rotation ticks, each row followed by its count of ticks:
The counts run from 0 to 561.
[ 16  25 -32   5  20 -37 -47  35  11  14  -2  39   8 -11 -43 -33 -23 -13
  21 -11  -8  10  -6   7  19 -41  26  15  22 -37   9 -13   6 -49   2   5
  14   3 -25 -19 -45 -16  20  -3] -> 17
[ 29 -14 -29  24  27  -4 -28 -24  -3  64  -7  10  14   2 -16 -24  19 -17
  30  18  -5  27 -27  31  31  -2   0  17  -8 -14  -3  12  10 -42  17  -2
   6 -35  -6  13 -55 -20  23 -25] -> 558
[ 40 -21  -1   2   6  -4 -29 -14  -4  50 -19 -42  16  18 -11  14  17  28
  -5   7  -7   5   5  13 -35 -32  -2  44 -26  15  35  55  19 -44  14  14
 -21  27  -5  17  18 -15   1  27] -> 494
[ 51  35 -24 -20   0  -6 -16  29  29  22  11  -3  35  -8 -23 -26  23 -14
  21   2 -21 -16 -24  -9  18 -43   7  45 -24 -22   8 -12  28 -29  23  -3
   2  -9 -22 -15 -44 -15  -5 -24] -> 349
[ 41  15 -21  -5  58   6 -38   7  34   1  -8  11  19  -3 -38 -40 -11  -9
  17 -11 -37  17 -21  -4  35 -25  23  14 -32   3   1  23   2 -28   7   5
   5  -8 -24  11 -50 -26  23  -9] -> 183
[ 39 -27   7  17  34  -1 -52  -1  -5  16 -11 -34  -8  20 -17   4   2  30
  10   2 -31   9   5   1 -18 -28   9  32 -25  12  10  43   4 -51  25  25
 -13  44  -4  -6  24 -34   4  24] -> 35
[ 18  22  15  21  -3 -24 -43 -13   9  40  -4 -34  -2  -4 -34  29   4 -16
  12  16 -12  -1 -16  25 -39 -43  -1  28   0 -39   3  -6  19 -39  34 -33
  -9  36  21 -37  29  -3 -23  11] -> 163
[ 50  12  11 -10   2   8 -22  13  59  25  10 -23  29  -4 -32   2  -2 -10
   9  34 -23  -1 -26  -4  11 -31  -9  21 -61   5   3  -4  32 -19  28 -22
  -6  12 -18   5 -37   3  -2 -16] -> 304
[ 22  32   1  15  36  -9 -50  -1  40   7  11 -19  25  10 -31 -16 -42   5
 -10   8 -51   5 -30   8 -12 -13   5  24 -44 -37  19   1  36 -36  -4   2
  16  18 -19  10 -22   6  15  23] -> 111
[ 45   1 -18   7   3   4 -30  30  14  32  15 -14  -7   7 -13 -18  29  -3
  29   6 -16 -11 -36  17  17 -37  11  31  -8 -10   9  -2  23 -56  53  24
   5  19   3 -26   5 -44 -15  -8] -> 5
[ 24 -16 -25  34  24 -10 -53  -8 -22  51  -8  11   9   1 -12 -25  -4  -5
  34   2   3  36 -21  43  29 -23  -2  15   3 -26  -4   2   7 -45  17   9
   3 -37  -4 -12 -54 -15  21 -17] -> 517
[ 28 -14  -9 -37  22  23 -39  31  15  39  17   9  22  12 -29 -39  29  -5
  25   4 -15 -31   0   9   6 -31   9  27 -23   1  19  -3  12 -64  19   5
  18  31  -3  -2  -5 -20 -19  10] -> 421
[ 49  22  -1  15  31  13 -37  -6  17  19  20 -39  18   8 -13 -10  21 -10
  13   4 -52  -2 -40  26   6  -9   8  40 -43 -27   1  -9  32 -33  24  -2
  -1  -9   1 -19  -5 -20  -6 -17] -> 1
[ 50  29 -18 -36  -5 -10 -26   0 -18  47 -10 -12  46  -9 -20 -19  19  -8
   2 -16 -15  -8   0   4 -31 -39 -10  62 -15 -33  23  11   1 -31 -17 -21
  -8  -5 -21  11 -48  15  -9   0] -> 237
[ 46  29 -42 -15   1 -13 -19   2 -13  39  -9  -3  22 -12 -19 -17  37 -29
  27 -25   5   8 -13  24   6 -40  12  49  18 -13  16  21   9 -35  19  -2
 -12 -34 -18  -3 -34 -13   3 -21] -> 392
[ 34  -3  25   5  55  18 -59  -4  17  11  11 -12  19   1 -35 -25 -14   4
  18  21 -58   0  -6  -1  -6  -9  -1  15 -57 -25 -10  -7   7 -34  -2 -18
   9  23  -2  -7 -29 -10  -5   6] -> 375
[ 25 -18  29   4  44  22 -48 -41  10  55 -20 -23  20   0 -35  10  -9 -11
   8  33 -17  15   1  24 -28  -9 -21  11 -47  -7   3  23   3 -33   1 -45
   1   5   8  24 -22  16   0  25] -> 373
[ 18  16 -23 -19  -5 -24 -41  23  13  32   7  13  39 -19 -35 -16 -23 -28
  21   6  19   7  -5  16   8 -41   2  23   1 -33   8 -28  17 -34   1 -32
  -5  -3 -32   1 -60  26  -2 -12] -> 14
[ 52  39  -1 -33  -1 -11 -30  11  21  16  -7  -5  40 -15 -37 -13  -1   1
   3  -8 -36 -12  -2 -22 -26 -51  -3  47 -28 -44  14   2   8 -22 -19 -26
  -5  20 -22 -13 -44  13 -15   6] -> 236
[ 28 -24  -5   2  12 -33 -36  -6 -18  51 -32   3   7   4 -36  27   5  -4
  18  16  19  15  47   3 -42 -24  -4  22  12  11   5  41 -13 -48  -3 -34
 -16  32  -6  10 -18 -12   1   2] -> 286
[ 39  11 -35 -17 -18 -37 -10  24  12  47 -24  28   3  -8 -29  -3  24 -15
  26  -2  29   6  11  -6   3 -50  13  32  22   8  13  52   0 -34  24 -10
  -4   8 -13  -1 -34 -26  12 -12] -> 395
[ 14  21 -31  14  38 -43 -43  14   9  19  -6  42   7  10 -32 -21 -29 -21
  17  -3 -25   5   1   1  -6  -3  20  13  11 -40  10   9  11 -57 -18  -1
  31  11 -20  -5 -44 -22  24   6] -> 364
[ 26   6 -22  20   6 -34 -34  -2  -2  37 -16 -24 -17 -14 -27  26  28 -23
  32  -1  24  20   2  25  -9 -51  20  32  32   9  -7  29   4 -32  53 -16
 -34   5   0 -30   5 -28  -3 -25] -> 91
[ 38  -7 -19  -5  65 -13 -44   9  -2  17   5   4  25  22 -30  -6   7 -27
  20  10 -34   9  20   6  -1  18  14  23 -29   2 -10   5   7 -41 -11 -37
   1   0 -23  24 -51  -9  15 -24] -> 293
[ 15  10 -31 -22   7 -20 -24  -3  -7  54   0  -2  22  24 -15  -3  21 -22
   3 -11   1 -23  -8  25 -30 -24  16  45   5 -11  47  26  25 -74  14   8
   7  14 -12  13  19  -9   3  19] -> 158
[ 40 -17 -22   2  34 -11 -25   1 -11  44 -16  18  32  29 -13 -18   4   4
   1   5 -19   5   7   3   2  12  -1  40 -18  -3  22  50  10 -51 -15  13
  10  -5 -26  37 -52 -19  29   3] -> 448
[ 15  -4  -4 -14 -26 -22 -31  34  41  37   8  -7  20 -22 -34  12 -12 -12
  17  24  28  -2  -3  -1  -4 -62  -6  22 -10   2  13 -15  25 -34  38 -29
 -19  34 -16 -11 -32  14 -17 -10] -> 10
[ 34  -3 -28   9 -13 -12 -33  26   0  40   9 -14  14  -1  -2 -28   9  17
  21 -10  -1  -1 -35  24  16 -55   8  45   7 -24  27   1  31 -49  34  48
  -2  -7 -15 -24  -6 -21   1   3] -> 310
[ 29   0 -25   8  50 -23 -26 -17  -4  45  -2  14  20  20 -25 -12  23 -46
  33   5 -21   5   7  26  -1  22  10  19 -16  -8  -5   2  17 -54   1 -38
  10 -14 -11  22 -46 -11  14 -32] -> 252
[ 42 -26 -12   2   6 -21 -20  11  37  37 -24  18  17   9 -25   4   0  17
   3  19   3  13   0 -11   4 -29  -1  22 -26  38  25  69  11 -41  16  12
   6  22 -20  29 -34 -26  31   9] -> 146
[ 17   1 -27 -17  22 -12 -49  24   1  29   6  21  26 -14 -39 -33  -8 -28
  34  -5  11  15  13  19  18 -31  16  13  10 -28   1 -19   2 -37  -1 -27
  -2 -13 -31   3 -72   3   4 -20] -> 474
[ 25  21  -3 -20  38   1 -38  -8  32  28   9   7  45  15 -30 -23 -21 -14
  -5  -1 -38 -10 -24  12 -16  -6   4  29 -50 -22  38   8  28 -50 -12  -8
  22  11 -26  36 -28  13  16  14] -> 112
[ 22 -12 -18 -20  26   0 -40   9 -24  57   5  25  22  -2 -30 -26  25 -36
  38   7   7   1  17  31   2 -14   6  24  14 -30  -4 -24  -5 -57  -3 -39
   1  -8  -6  -4 -51   2 -15 -20] -> 169
